(in the rows, 128 means zero)
One turn sends every row of this set to another row. A few are shown first. Where does it send the rows asked after them?
Gul: [148 123 137 141 123 145 128 133 157 139 100 129 132 127 118 101 117  98
 156 174 153 138 133 126 134 112]
tugaz: [143 124 128 144 127 130 115 110 182 142  98 137 145  95 122 128 114 126
 139 137 101 159 114 127 109 134]
kun: [142 112 128 138 123 131 131 144 180 147 122 107 128 119 154  99 125 102
 158 112 173 151 122 128 127 117]
soli: [123 107 130 130 111 138 103 145 182 143  92 128 154 103 165 123 119 133
 162 115 124 155 132 115 123 140]
femut: [131 148 139 126 124 158 126 114 162 154  82 126 145 119 137 113 119 110
 177 113 149 140 125 148 112 107]
nin: [123 129 139 147 125 153 110 124 172 154  89 129 153 105 173 111 130 108
 153 121 140 154 153 121 111 155]
Tak: [162 107 124 144 138 157 114 124 150 131 103 134 129 113 135 115 113  86
 162 155 135 132 132 146 101 120]
Sofi: [152 114 122 124 118 155 118 128 155 142 123 117 127 140 143 112 119 106
 169 148 141 144 115 129 110 103]
zum: [128 107 147 142 109 162 123 142 169 155 105 120 127 103 129 105  96 120
 137 109 145 148 112 124  96 154]
kor: [149  99 126 134 138 142 115 140 186 114  92 126 135  93 135 128 132 115
 150 131 135 127 124 117 120 155]
pevo: [149  90 141 158 126 161 138 144 162 143  90 123 148 125 118 122 110 101
 158 110 141 144 125 112  98 151]
Mero: [122 123 147 138 126 157 129 143 155 150  74 117 158 134 138 112 145 109
 171 124 156 145 133 118 131 120]
ripul: [152 107 139 132 125 150 123 128 146 139  96 137 134 104 121 104  99 122
 164 152 135 150 126 133 119  90]
duvog: [130 118 132 141 139 152 141 120 188 141 101 159 144 102 136 111 132 110
 143 149 127 135 123 127  90 100]
rut: [132 133 121 145 127 126 131 134 179 136  98 145 137 113 117 145 126 123
 147 137 121 143 109 143 131 109]
vuke: [165 104 137 154 133 164 137 139 149 129  92 151 141  94 125 101 104 113
 156 125 121 153 130 139 111 121]
ginir: [108 115 105 144 103 137 132 136 178 146  94 134 150 100 145 106 115 122
 178 119 153 146 133 105 120 140]
riti: [150 123 127 142 131 146 121 124 171 166 120  99 138 125 140 102 102 101
 144 110 152 147 147 141 107 139]
peg: [115 130 110 151 120 141 134 112 174 151 105 134 153 101 170 101 103 119
 160 127 157 144 141 126 119 135]
zin: [160  83 137 144 119 161 126 129 149 166  92 132 138 113 126 123 104 121
 144 124 129 166 111 134 107 134]
nuv: [118 105 118 146 115 132 126 142 182 168  90 143 142  90 128 101 122 116
 142 130 108 164 116 134 113 129]
lodun: [155 123 119 143 125 153 133 141 158 153 128 106 131 142 130 110 131 100
 147 134 151 142 145 116 130 125]
bubak: [111 137 136 146 119 155 125 140 164 160  92 133 141 122 156 131 145 113
 154 128 160 141 150 117 134 128]
goru: [132 147 131 165 145 142 141 110 167 138  97 145 139 114 131 135 138  96
 153 134 134 140 125 133 112 109]
Poku: [143  92 140 125 128 139 102 137 187 159  90 120 141  96 160 119 118 124
 149 127 139 141 123 129 142 143]
Mizes: [145 116 124 135 133 148 124 113 165 117 106 117 129 102 132 121 124 126
 142 130 112 151  98 122 100 139]
Gete: [116 111 111 155 110 139 132 135 174 155  87 135 149  94 124  97 130 111
 157 126 126 162 130 103 107 152]
Teza: [145 103 138 147 111 167 137 168 162 137  95 147 134 108 124 112 103 123
 145 114 132 146 116 140 121 146]
rop: [118 126 127 134 126 153 146 123 175 146 111 148 146 122 148 115 132 136
 136 155 149 144 122 124 110  98]
sif: [138 109 127 151 125 135 117 142 181 128  92 134 154  95 127 129 128 121
 148 129 109 146 138  97 123 148]
kefat: [117 144 138 142 125 150 127 106 163 165  99 134 135 120 157 131 133 116
 160 127 149 153 120 130 113  99]
dus: [145 156 127 153 136 159 143 116 157 148  96 130 132 105 121 122 117  98
 149 119 129 125 135 143 131 120]
zeza: [136 134 118 142 123 148 141 134 153 137 111 120 123 113 122 133 120 129
 136 125 114 140 105 132 140 115]
bot: [138 107 154 149 138 154 116 123 162 169  82 112 157 113 158 100 134 105
 146 130 138 156 135 115 130 145]
libug: [160  89 122 144 126 153 120 152 147 148  93 141 129 108 121 133 112 111
 146 143 139 140 131 151 131 121]
Fir: [133 101 133 136 119 143 123 154 177 150 102 108 143 130 131 122  95 112
 165  98 157 134 128 137 109 136]
Nesut: [155 129 134 142 126 139 129 119 175 149 114 119 133 130 149  86 121  88
 154 151 159 155 123 140 123 127]
Garus: [125 107 123 148 131 137 136 152 193 150  92 159 140  92 125 115 129 106
 143 138 115 133 125 137 116 108]
Pitan: [118 134 116 157 130 149 150 124 166 146 111 140 152 117 158 109 124 122
 133 148 159 140 146 124 129 125]
Nak: [132 107 139 153 127 147 130 144 171 146 115 105 127 100 132 104 119 100
 144 105 167 138 134 105 105 140]

riti -> zin
goru -> nin
And these:
vuke -> Nesut
nuv -> rop
dus -> bot

One turn sends every row of this set to another row. A few are shown first. Where does it send the rows asked after them?
bam: [136 129 142 148 133 123 127 133 153 141  99 109 136 119]
suta: [123 122 124 147 144 131 123 132 149 148  96 120 135 130]
muz: [141 117 153 146 111 137 126 130 140 109 122 130 125 109]
sep: [131 127 135 152 148 129 122 136 143 136  92 115 133 116]
Muti: [121 134 137 146 141 123 128 135 139 148  92 116 122 127]
ziko: [137 117 146 140 101 145 128 132 147 118 132 130 134 122]
nad: [127 137 120 110 145 123 133 125 142 125 159 134 130 106]
lur: [133 109 128 117 155 128 127 145 139 127 152 139 130 125]
tos: [144 163 128 117 118 140 115 136 130 121 113 111 136 128]
tebo: [135 162 121 118 120 141 118 138 113 126 112 114 137 119]
fufol: [136 118 147 145 103 132 125 113 142 118 118 129 119 113]
Vusuv: [140 126 133 109 129 133 130 112 127 123 101 142 103 106]
Vivep: [150 155 127 116 129 139 123 138 127 133  97 111 136 126]
zov: [139 149 127 111 117 147 119 144 126 126 104 106 137 122]
Vozut: [124 120 137 144 148 126 121 142 138 149  97 114 134 122]
Nek: [133 124 132 106 130 126 122 112 133 133  99 139 100 124]
tunip: [114 136  96 122 150 117 128 129 126 127 139 140 128 123]
vozo: [114 139 101 127 146 107 123 130 128 126 143 135 126 122]
gom: [126 118 126 108 119 135 120 117 124 130  95 132 104 119]
Zizo: [131 127 154 150 107 149 124 128 135 119 125 122 126 121]
Kifet: [126 122 132 106 125 124 129 113 122 135 106 142 102 109]
Ker: [124 121 138 133 135 126 125 136 152 146  94 107 130 115]
Bezi: [123 126 119 142 157 137 120 142 127 120 150 127 141 129]
kobed: [132 119 155 140 107 142 125 129 139 120 135 123 131 106]
medi: [127 109 134 122 156 125 134 138 137 125 153 140 124 119]
rata: [132 120 144 111 127 134 135 120 128 136 102 140  98 122]
gegad: [124 133 116 114 137 124 138 127 139 119 160 140 131 108]
Kug: [134 106 126 130 149 133 131 142 136 122 155 139 130 129]
mer: [128 123 137 140 145 121 118 131 153 145  95 116 126 128]
kon: [123 125 110 138 153 138 112 137 126 121 149 131 137 132]
rup: [124 127 107 135 151 137 121 145 128 121 149 131 145 131]
boso: [125 141 120 111 143 124 136 124 130 118 158 136 124 108]
minug: [138 167 134 116 117 144 130 132 123 128 113 114 129 119]
fut: [132 121 127 103 125 133 135 110 138 137 106 145 106 117]
Matip: [121 127 105 147 155 130 120 134 128 125 144 127 137 132]
feno: [138 128 151 139 102 139 118 123 145 112 130 122 127 119]
Sekol: [126 108 124 122 156 129 134 140 144 130 151 140 134 121]
bes: [134 129 120 107 147 127 141 123 138 126 157 139 124 111]
gog: [125 122 144 138  96 137 122 123 142 116 121 117 125 108]
Dek: [122 148 100 122 145 110 134 131 129 127 145 131 128 121]
lami: [137 164 114 117 112 136 126 137 129 126 113 120 139 126]
dat: [143 129 128 110 117 135 123 113 120 125  99 138 106 123]
Sig: [144 163 123 120 125 133 124 140 121 119 102 117 132 116]
tek: [114 142 103 127 156 113 126 134 120 126 138 133 126 125]

Vusuv -> muz
Kug -> Matip
Bezi -> tek
And these:
feno -> mer
vozo -> nad
lami -> fut
Ker -> zov
kobed -> Vozut
bam -> Vivep
tunip -> gegad
rata -> Zizo

One turn sends every row of this set to another row. A few are shown first. Where does it send the rows asked after them?
sifa: [130 148 135 125 131 136 128 115 146 123 102 126 122 147 150]
vudo: [128 143 122 127 163 104 113 139 124 109 146 145 139 136 144]
peki: [111 138 120 125 136 145 133 120 145 127 100 134 126 157 146]
gugo: [ 92 146 116 124 162 127 102 142 134 147 145 123 125 138 137]
Panod: [137 145 133 119 167 105 113 133 128 121 148 137 140 135 156]
kedud: [131 146 153 126 132  98 133 128 141 141 132 127 131 145 144]
kip: [119 108 118 128 166 135 109 119 141 136 120 113 123 114 158]
bufu: [110 115 122 140 160 132 110 121 138 136 109 115 108 118 149]
saken: [100 151 124 112 171 131 103 121 130 138 146 121 126 135 145]
zatok: [116 103 112 139 165 129 116 113 132 149 115 113 130 119 136]
bir: [119 143 124 139 127 135 124 125 148 122  96 137 124 146 147]
Diti: [ 93 145 117 120 163 122  94 131 133 139 143 117 123 131 133]
rer: [127 106 113 114 157 133 110 113 146 144 106 120 136 123 124]
Ligef: [123 131 147 134 134  91 142 129 140 137 132 139 130 137 141]
muvod: [131 138 122 132 153 107 103 134 124 110 145 148 144 131 150]
pivo: [121 110 121 132 159 129 101 121 138 138 108 118 107 122 154]
veviv: [142 123 113 108 141 140 130 120 138 139 109 140 138 162 141]
Zer: [ 99 138 104 119 169 124 106 125 129 153 137 135 148 150 129]
diga: [112 128 108 109 171 129 108 135 134 147 131 121 143 138 108]
dulat: [131 137 119 136 124 139 126 115 150 132 106 140 124 153 142]
tubif: [117 141 127 124 128 129 127 116 155 131  99 142 122 149 149]
Las: [121 119 117 129 160 135 108 127 151 135 108 113 108 119 151]
nefef: [132 131 140 139 126  96 133 128 140 149 139 138 132 149 135]
rir: [126 133 106 137 139 143 129 120 141 128  96 133 142 151 132]
sirom: [121 137 146 139 129  90 126 136 141 144 125 136 130 146 139]
rifol: [140 140 122 128 152 109 116 146 133 111 142 140 154 139 150]
gar: [126 124 118 116 139 137 140 120 155 140 103 140 147 142 123]
mik: [125 126 133 137 128  96 128 125 138 156 119 125 145 151 121]
mag: [ 88 145 115 124 169 125  99 131 131 142 140 133 127 137 142]
Pani: [130 137 124 133 162 100 106 141 131 120 142 149 144 130 155]
ras: [119 126 130 127 163 138 117 116 138 136 115 104 107 123 151]
zifub: [123 120 135 117 128 113 135 110 128 153 142 131 150 141 128]
pitib: [145 125 112 134 160 104 115 136 133 130 135 143 163 133 143]
lanup: [ 96 140 120 112 164 115  97 132 130 149 146 122 134 149 137]
Soga: [135 108 118 121 146 140 121 125 145 156 127 105 137 121 137]
Pumo: [141 133 116 132 162 108 109 135 126 124 155 149 142 138 146]
zunod: [146 119 115 122 163 127 132 140 118 126 145 129 148 138 133]
zonir: [133 126 116 118 159 114 119 130 130 123 141 138 163 128 117]
vir: [124 122 149 135 125  95 134 123 134 139 123 121 131 143 136]
Sef: [117 132 109 106 148 135  98 117 120 143 136 119 141 151 120]
Lorof: [124 111 114 140 156 141 112 117 141 144 117 113 107 124 143]
seraz: [114 143 123 132 124 140 127 121 153 129 105 143 129 144 151]
puzi: [131 116 134 118 144 100 138 122 133 142 121 140 147 146 113]
kekur: [123 127 147 138 135  92 136 136 133 144 128 136 122 147 139]
duf: [ 99 140 107 125 165 134  99 124 129 147 151 128 125 140 133]

Soga -> veviv
muvod -> gugo
rifol -> lanup
And these:
kedud -> Panod
Pumo -> duf
Zer -> zatok
sirom -> Pani
gar -> puzi
Diti -> Las

One turn sends every row of this set to another row. A few are shown first. Where does it send the rows asked after them?
U: [112 133 114 121 148 141 125 120 127 150 135 143 117 167 113 157 136 130
 142 125 112 138 122 137]
Q: [144 146 158 127 146 129 123  99 120 130 128 128 125 122 142 132 149 136
 124 130 131  92 126 120]
X: [128 133 141 114 148 112 111 130 122 131 138  98 128 151 112 145 142 150
  95 119 126 138 102 129]
H: [142 138 134 131 146 114 118 141  98 123 143 116 140 120 133 146 114 139
 118 146 120 113 148 153]
Z: [135 126 147 117 124 108 124 112 112 132 122 132 129 135 125 167 136 116
 122 115 125 141  94 147]
F: [133 153 131 120 141 139 129 110 144 108 144 111 139 143 112 125 107 123
 110 128 135 147 104 133]
J: [155 154 133 139 142 123 123 123 122 150 131 144 151 144 123 111 119 151
 136 139 126 136 129 126]
N: [112 126 116 121 127 135 131 130 124 134 139 136 125 143 117 159 151 143
 145 105 133 118 105 119]
T: [146 140 132 121 150 128 133 105 119 130 137 136 143 130 138 146 143 131
 118 132 127  81 137 137]
S: [109 146 128 143 124 138 116 121 123 123 144 131 110 127 104 125 129 141
 149 128  90 130 106 132]
L: [129 144 133 133 149 122 113 144 111 117 134 102 130 131 148 144 109 155
 130 141 133 117 142 133]
C: [160 144 123 135 149 128 126 123 117 133 144 144 152 138 120 116 134 149
 132 158 111 119 123 142]
G: [129 144 132 107 161 143 128 108 135 141 139 126  96 134 115 128 124 142
 108 105 113 134 128 137]
P: [118 149 130 135 127 134 125 123 136 112 139 117 108 137 133 145 113 118
 130 147  92 135  98 150]
W: [113 142 138 126 111 101 131 134 119 119 127 132 131 115 119 148 110 121
 130 108 122 133 105 134]

W -> N
L -> Q
U -> P
And these:
C -> H
F -> X

One turn sends every row of this set to another row. A few are shown first. Where does it send the rows asked after them?
tor: [129 136 128 150 120 116 135 117 132 109 127 149 158 130 130 128 137 120
 129 118 139 158 142 114 105 108 117 119 108 138 132 129 138]
gol: [165 145 129 108 119 133 114 145 126 101 133 139 111 135 142 127 114 115
 113 134 127 114 122 143 124 154 135 127 125 119 132 134 157]
pino: [122 131 117 157 141 136 149 124 138 119 159 118 146 126 140 136 143 137
 142 136 154 123 124 117 130 139 121 109 134 137 116 136 141]
pog: [156 143 133 108 123 133 122 146 122 108 131 146 105 138 142 129 120 108
 115 133 128 122 115 148 114 151 136 116 130 112 143 133 153]
buzi: [130 116 122 132 108 125 101 145 135 138 106 128 114 133 122 122 136 148
 109 143 119 131 139 145 136 141 109 122 143 120 129 127 114]
Duzi: [125 124 137 118 135 140 102 114 114 130 121 144 140 133 111 133 112 157
 119 114 122 132 122 143 120 113 133 139 138 114 147 124 136]
Gedeg: [123 141 113 109 141 148 132 155 135 133 134 132 100 138 119 109 116 120
 137 126 146 134 134 132 135 123 127 121 150 134 132 107 159]
mifu: [110 145 112 111 136 144 126 153 135 126 135 135  98 137 126 107 120 120
 140 125 149 138 140 129 139 124 126 126 140 134 129 102 154]
lufuz: [117 143 115 109 141 139 134 153 137 125 132 141 107 138 132 105 120 119
 135 137 147 143 135 125 140 130 133 116 148 125 139 102 158]
fube: [121 142 111 113 140 144 122 152 134 121 131 143  96 134 123 102 122 127
 142 125 150 139 129 124 143 121 134 130 140 134 136 110 156]
mus: [116 123 135 122 137 145 101 111 121 123 123 137 140 127 117 125 112 162
 125 111 125 129 121 141 116 117 141 140 137 119 151 127 139]
deri: [157 145 132 106 119 129 118 147 126  99 135 138 115 136 149 132 114 109
 118 131 124 121 117 146 111 147 137 126 125 112 137 134 154]
pugof: [131 114 123 124 110 120 112 142 132 131 115 129 127 130 128 127 136 159
 111 149 119 123 151 144 138 137 113 124 141 108 128 124 117]
lubo: [127 130 127 123 131 143  96 113 119 121 117 135 135 130 116 122 109 158
 116 112 127 129 122 141 120 115 141 149 132 117 153 134 140]
valef: [121 131 118 145 107 122 141 115 134 123 139 120 128 130 151 126 123 113
 134 123 136 117 150 134 122 121  94 136 121 140 123 161 115]
zosi: [151 143 129 101 124 137 127 138 126 109 136 135 109 133 153 125 108 108
 118 136 120 116 123 144 119 153 135 125 137 114 144 135 159]
bodo: [121 133 117 144 109 120 136 109 128 126 137 121 123 132 147 127 127 112
 129 122 133 111 150 128 120 118  96 139 120 140 119 160 116]
rim: [132 114 122 128 102 124 101 145 127 130 107 132 119 133 122 116 138 153
 116 149 128 125 146 137 145 141 120 122 134 122 121 124 123]
Vamuz: [127 129 118 154 119 130 129  97 141 134 146 127 122 119 140 124 136 106
 140 123 121 131 113 115 120 152 129 109 105 128 151 151 146]
kolok: [113 134 119 144 105 128 141 115 126 127 135 119 129 133 153 131 124 113
 131 124 134 114 148 126 116 125  97 137 115 141 118 159 118]
Zikuz: [132 131 115 153 123 128 125  98 143 135 141 128 119 120 137 120 140 104
 138 124 118 130 115 108 114 147 132 111 107 132 147 148 150]
lezus: [129 114 120 132 106 119 100 143 139 136 111 126 121 135 125 119 135 151
 113 150 123 121 143 138 135 150 118 117 136 117 124 124 117]
rep: [126 130 117 159 144 131 148 116 131 114 160 119 142 127 135 132 139 133
 134 139 158 122 125 118 131 134 125 108 141 139 115 135 144]
feti: [125 135 131 148 118 118 137 115 134 114 130 151 161 133 131 128 130 117
 135 117 141 157 143 117 110 111 116 118 102 135 136 130 136]
zom: [116 126 130 119 132 142 103 111 128 128 117 140 135 123 117 125 116 158
 116 113 117 137 133 141 119 116 129 143 131 109 162 123 136]
pev: [125 129 115 160 140 131 149 119 136 119 162 115 148 127 133 133 133 133
 139 138 155 129 126 119 135 135 125 106 137 136 119 135 143]
Noto: [126 134 119 151 123 133 128 104 148 137 143 127 126 119 139 128 137 108
 138 120 122 125 111 108 114 152 127 114 100 129 148 147 149]
Suni: [119 140 128 148 119 121 138 123 132 115 124 142 165 134 136 127 134 119
 132 116 140 156 138 113 106 110 119 119 104 137 133 131 136]

rep -> tor
rim -> fube
And these:
zosi -> pugof
kolok -> pino
pev -> feti
Gedeg -> Duzi
lezus -> mifu

